One turn moves each row of this set onto another row. After a few examples, where does it send each row asked below?
Dima: [ 20 -19  -6   4 -23  34 -44   3  -9   5 -43   8  -6 -33   3  -4  -7  17
   9  24   5  -8   3 -14   4   7  -8 -16   6 -20  -2]
Keto: [  3  -6  10   1  23  21  -5  10  12  33   0 -10 -20 -15 -17 -27 -15  -2
  34 -25   5   0  -6  -5   8  18  12  -3   0 -36 -14]
biza: [-19  14  -2  12  -8   1  21 -39   8   3 -29 -10  -1 -14  30  -3  -4 -24
  -8 -17 -22  -9   2  13  -4 -25 -15  24 -11  25  15]
fub: [ 20  32   0   0 -49 -15 -15 -27  28  -4 -26  -5  29  28  -9 -11 -24  -4
 -11  21  -4   9 -18   3   1  -9  -2 -12   3  11 -16]
migi: [ 18   7 -19   1 -12  -2 -11  -1  21 -18   6   3  46 -26  14 -28 -16   0
  25 -31   8  17   2 -20   0 -10  -9  -3  -6   2  35]
puras: [ -2   3  -3  13 -13 -27  15  25  -2 -26 -25  -7  -8  22 -40  12  21 -27
   1  25  15 -15 -20  21  -3 -19 -18  24   5  10 -20]
keli: [ -5   3  -7   5   3 -13   5 -12  27  -4  -9  -2  11 -46  31 -22  -8 -27
   9 -29  -1  15   4  -7 -12 -10 -12  21 -12  12  25]
vusiv: [ -1  26   3   3 -38 -12   5 -45   5  -2 -33 -11   6  21  19  19 -19  -6
 -15  12 -25  -7 -16  -1  -6 -17 -25   5  -1  21   7]
nub: [ -1  -6  15  20  16  10   0  26   1  12  -2  14   6 -23   8  -5  16  -6
   7 -26  -2   6  39  17  17  43  11   2  -5 -10 -15]
foti: [ 29   1  -6  -4 -29   9   0  18 -36 -34 -41   6  16  22 -11 -15  35  -2
  -5  11  12 -22   6  -3  13  15 -28 -18  16   7 -11]
Sipu: [  3 -28  28  10 -34  13  15  16  27 -13  12   2   4   0 -11  20 -12   4
 -11   6  18 -25 -25  18 -29 -10 -17  42 -12  13  28]
Fuluk: [ 16   9  -7  -3 -20  26   2  21  11   4 -23  -4 -22  27  -1  -8  -4  18
 -15   8  10  23 -12  23  46 -19  13 -30 -21  14   5]
nuti: [ -3 -23  21   3  20  25  21  11   0  20  22   5 -10  19   7 -21  -5  -2
  -3 -30 -17 -40 -17 -12  -8   7   2  14 -17  11  25]
zanib: [  3 -17  21  -5  -7  22  20   7  17  14  21   7  -4  27  10 -42  -7  -2
  -4 -21  -3 -44 -17 -10 -32   5  -1  16 -13 -10  16]
Dif: [ -8  -7   8  21  29  13   4   3 -18  22  16   0  -6  -5  17  35  -3  15
   3 -14 -31 -27  22  -1  11  20   0  12   5   0  15]
roz: [ -7 -33  -2   9  -9 -21  20  -7  -8  26   0 -25  21  -5   4  -9  24  -7
   5   4  26 -16  36   9   8  -7  21  35  11  15  23]
bizel: [ -2 -43   0  23 -10 -50  -2  17   6  23   0   1  14   9  11 -27   2  -2
   5   1  33   8  19 -22  -1   6  10   1 -25   1  15]
Defa: [ 24   1  11   0 -11 -23 -10  46   1 -24  -5  16  15  -2   8   7  16   9
  21  -8  10  29  12  -1   4  37 -15  -8   1 -33  -8]
Pabu: [ 14   0  -5 -36 -18 -14  24 -11 -15   9   5 -38 -12   5   9  22  20  -2
   3   4   3 -14  13  -2  13  -6  -6  27  35  16  33]
fifo: [ -5 -35  22  16  -8  -4   5  24  12  -6   5  -1  -9  11  -5  33  -4  -2
 -16  22   0 -18 -39  -1 -24 -12 -14  39 -12  23  28]
naz: [  6 -14 -11  19 -15 -16  -1  22  -2   4  -7   4  -2  36   7 -12 -13  32
  13  -5  20  16  -1 -18  29 -15  -6 -37 -38  -7  23]
Baki: [ 23   6 -10  -7 -31   5 -11  12 -23 -31 -35  21  -6  -8 -18 -16  23 -18
 -10   3   5 -36  13 -10  12  11 -33 -22  -1  20 -11]
tokir: [ 30  19   2 -47 -28  -2   7  12  12   7 -13 -19 -38  12  10   5  10 -10
 -27  15   4  18 -13   9  23   4   2  -3  17  23   6]
taki: [ -4  -2  -4   1   6  18 -11  -2  11  29  -7  -9 -22  -3  -8 -32 -19   4
  37  -5  -3 -19  -9 -13 -11  -8   5  -5   3 -53 -11]
fuluv: [ 24  23 -17   5 -32   9 -13 -10  25 -16  -8   1  59  11 -13 -34 -19   5
  15  -7   9   9  -3   1  14 -14   7 -17   1   7   4]
Kud: [ 33 -20   9  -3 -20  27 -33  14 -14   2 -33  -3   6 -23   1  -2  -2  20
  16   9  18  15  -1 -17   7  33 -13 -17  19 -26  -3]
bere: [  4   4  12   2  21 -29  -3  15   4  15  19   4 -24  19  13  31  -8  -3
 -20  25 -33 -18 -17  -8 -10   6   4  22  15   3  -4]
pesi: [ 27   4  -2   5 -17   3   5  38 -18 -46  -8  15  31  39   1  16  23  31
   8  12  -3   0  -8  21  12  -3  -1  -2  10 -20   4]
bof: [ 15   9   5   7   3  -8   6  29   7 -14  -4  14   8  41  -3   1  18  -4
 -27  36 -17 -17 -20  34   2 -12  27  19  12   6 -21]
Vana: [  2  11  -2   4 -26 -21  15  18   7 -35 -10   0 -16  -3 -49  18   8 -23
  11   4  20 -23  -9  19   3 -17 -37  20  -3   8  -6]

nub moves to Dif
Vana moves to Baki
Where do these go?
nuti moves to fifo
migi moves to keli
Fuluk moves to naz

